Each named move below is a turn or a mirror, shown by a few rows before and after it. Which moves, in which order, take the first row of each later pair to the second? The first pair is answered.
G (before -> after):
[-11  12   1   1   9 -14  -2  -8   5   0] -> [ 11  -2 -16  -8  -1  -5   3  -6 -11   3]
[ 12  -6  14   4   6  -1  -1  20 -14  21] -> [ 1  3 23 10 10 -4 -1 16 -5 23]
[  1   2  -7  -5  -4 -11   0  10   4  -3] -> [ 3  7 -6 -7 -4 -9  2 10  4  0]
U (before -> after):
[  6  -7   0  -8  -3   6  11  -7  10 -11] -> [  1   4   0  -1   0 -11   2  -2  13 -14]
[ -4  17   0   1  15 -27  -4   2   3   0] -> [  6   1  14  -1  13   3   9  14 -12  22]
[ 26   8  -4   2   3 -25 -15  12  -8  -7] -> [ 32  -8   2   0   2  -2  -1  19 -17   4]
S (before -> after):
[ 11  -7  10  -2   9   5   5  18 -22  15] -> [ -2   8   0  -5  21 -17  15  -1 -17  15]
[-14   0  -7 -13   6  13  17 -16  -2   9] -> [-24  14  15   5   4   6  -6  -3  13   1]
[ 16 -21  -8 -10 -19  17   4  -1  -5  -9] -> [ -8   5 -13  -9  -5 -22   3 -23   6 -16]
[-5  3  4  3  2  7  3  4  6  6] -> [-8  1  0  0  2 10  8  2  2  6]
Then:
Between the rows of a pair lie 2 to 3 moves.
[ -8 -12  -3   7 -11  26   0  -1   6  -2] -> [  5 -17 -14   2  -3  18   7   7 -12   9] => U U S
[ 15  -5  -4 -12  11  -1  15  -6 -15   5] -> [ -5  11  -4  -6  14 -18   6 -17  -1  -2] => U G
[ -9  19  13   8  11 -16 -13   0  12   1] -> [ 12  -9 -17  -7 -16  11  -1 -13   5 -11] => S U
[  0 -11  -9  -6  -8  13  12 -10   7  16] -> [  2   0 -24  -5 -12 -10  -4 -13   9   6] => U G
[  3  13   5   4  -2 -12 -13  23   5 -14] -> [-9  8 19  1  6 13 15 11  4  1] => S G U
[  5   1  18   3  17  -6  26  21 -26  19] -> [  1  20  13   7  19 -39   5  11 -16   6] => U U U
[ -2  11  10  14   0 -15 -19  10   7  -9] -> [-18   2   6   6  -9  14  -1  -7  17  -9] => U U G
[ -4  -6 -13  -4  -7   5  29 -15   0  15] -> [ 23 -14 -18   0 -23   4   7   4  -6   6] => S G
[  6   0   5  -3   6  10  16  17 -14  18] -> [-23  13  -2  -5   3   3  16 -14  14  -3] => U G
[  3  -7  24   5  11  27  20  22 -18  26] -> [  4  -2  -8 -11  20  -1  38  -5 -28  28] => S G
[-16  11   5   5   2  -4  -2  -6  18 -14] -> [  5  11  11   9  12 -16 -10  16   0   1] => G S U
[ -3 -11  -5  -6  -8  24  27  -9 -13   0] -> [ -4   4 -27  -6  -8  -9  10 -20   1 -19] => U G
[-20  12  16   4  -5   1  -7   1 -16   7] -> [ -7  10  -6   3 -13 -14 -17  -3 -21  -1] => G U U
[-26   5   3  -1  -2  -2   0 -25  14 -17] -> [ 24 -22  -7  -7  -7   8  -1   5 -27  -5] => U G
[ -3  12  19   8  10 -20  18  -5  -2  15] -> [ 17  -5 -13  -3  -7 -13  21 -16 -13   2] => G U
[ 18   9 -10  -1 -14  -6 -15   4  -5 -14] -> [ 22  -3  -5  -7  -5  11   8   5 -19   3] => U G S
[-5  1 34 19  9 19  6 20  4 20] -> [ -1  12 -17  10  -7 -29 -19  -9  16 -19] => G U U
[  2   4 -12  -1  -9  -3  -8 -11   8 -15] -> [10 -2 11  6 -7 13 -9 11 -3  0] => S U U
[  0   4 -16 -11   1 -27   9  -2 -13   1] -> [ 13 -14   1  -5 -20  10  -2  21 -14  -1] => S G U
[  0 -17 -19 -13 -14  13  16 -23  -7   3] -> [ 16 -16 -26 -11 -23   0  -4 -13 -11  -3] => S G
[  4   0  -2  -3  16  -9  19   5 -16  17] -> [  1 -12   6  -4   5  16  21   6 -11  16] => S U
[-11  21   3  15  31 -32   4   7 -20  23] -> [  5  16   5  20  21 -34 -15  23 -19  17] => G S
[  0  -4  -6 -11   3   1  12  -6 -14  13] -> [  4   0   0  -3   6  -3   7   0 -15  17] => U U U
[-24  22   8  -3  22 -27   5 -20  12  -3] -> [-32  12  30   7  19   4   8  -9  20   4] => U U S
[  9  -9 -17 -16   2  -7  14  -7 -25  17] -> [ -5   1  30   9  -2  13 -11  18   0  14] => G S
[  8 -12 -13 -22  -4  26  28  -3  14  -8] -> [ 16   5 -28 -18  -7 -14   5  -7  21 -22] => U G
[  1   6  13  12   6  -2   7  11 -13  16] -> [  9  -8 -18   1  -8   2  10  -3 -15   0] => U S G
[ -4  12   0   6   1 -33 -20   0   4 -13] -> [-31   6  21   4   1  13  12  -7  13   2] => U U G
[  0  -8  -6 -11   3  21  28  -4  -9  15] -> [-19  10  22   7   7  15  12   2  11  13] => G S
[ -4  -2  -4   8 -19  -7 -14   8  13 -15] -> [-25   9   6   5   4 -13  13  -3   9   4] => U S G
[ 20 -23  -4   4 -18  21   2   7  -8  -3] -> [  8 -16  -6  10 -26  16  -7  -4   5 -16] => U G S
[-14  19   2   7   5 -18  -7 -10  13 -10] -> [  6  -6  -9   3 -21  12 -12  -6   9 -17] => S U
[ 28  -1 -11   7   0 -14 -20  13 -16   4] -> [  0  20   0  11  14 -33 -15   0   3   3] => S G
[-9 12  6 -4 12 -5 14  3  0 10] -> [  1  10  -9  -7   5 -20   5   3  -4   2] => G U U
[  0  13   9  10   8 -10 -12  17   1   7] -> [-10  15  13   7  15  -3   4   7   3  14] => S G
[ 13  -7  20  25 -21  18  -8  13  -8  10] -> [  7  12   5  14  10 -25  12  -6 -24  24] => S U U
[ 30  -5 -11   1   1 -13 -18  18 -16  -4] -> [ 10  -6  17   5  19   1   7  21 -19  24] => S G U
[ 11  -6 -17   1 -11 -11  -7  12 -14  10] -> [ -1   8  -9   0   5 -18  -2  10 -14  17] => S U S
[-17   5   1  -1 -16 -19 -16 -12  26 -34] -> [-13 -19  -6  -8 -23  18   6 -14  18 -27] => U U U
[-22  11   7  -1  -6   4   4  -8  20  -3] -> [-13  13  -6  -6  -5 -17   1 -14  14  -8] => G S
[-16   0   9   4   9  -5  -4  -2  19 -11] -> [ -4  -1  -7   1   5 -19 -11   0  12 -18] => G U G
[ 25 -26 -19  -2   3  28  -5  18 -10  -8] -> [ 14 -20 -11   4  -7  34 -15  13   9 -19] => U G S
[ 16 -26 -13 -11 -13  17   9   0  -7  -6] -> [ 12  -7 -27 -13  -2 -18   4 -16  -3 -13] => S G
[ -7 -12  -7 -18  -6  -8  24  -5  -8  -4] -> [-19   5  12  -8   6 -22  15  -3   0  -1] => G U
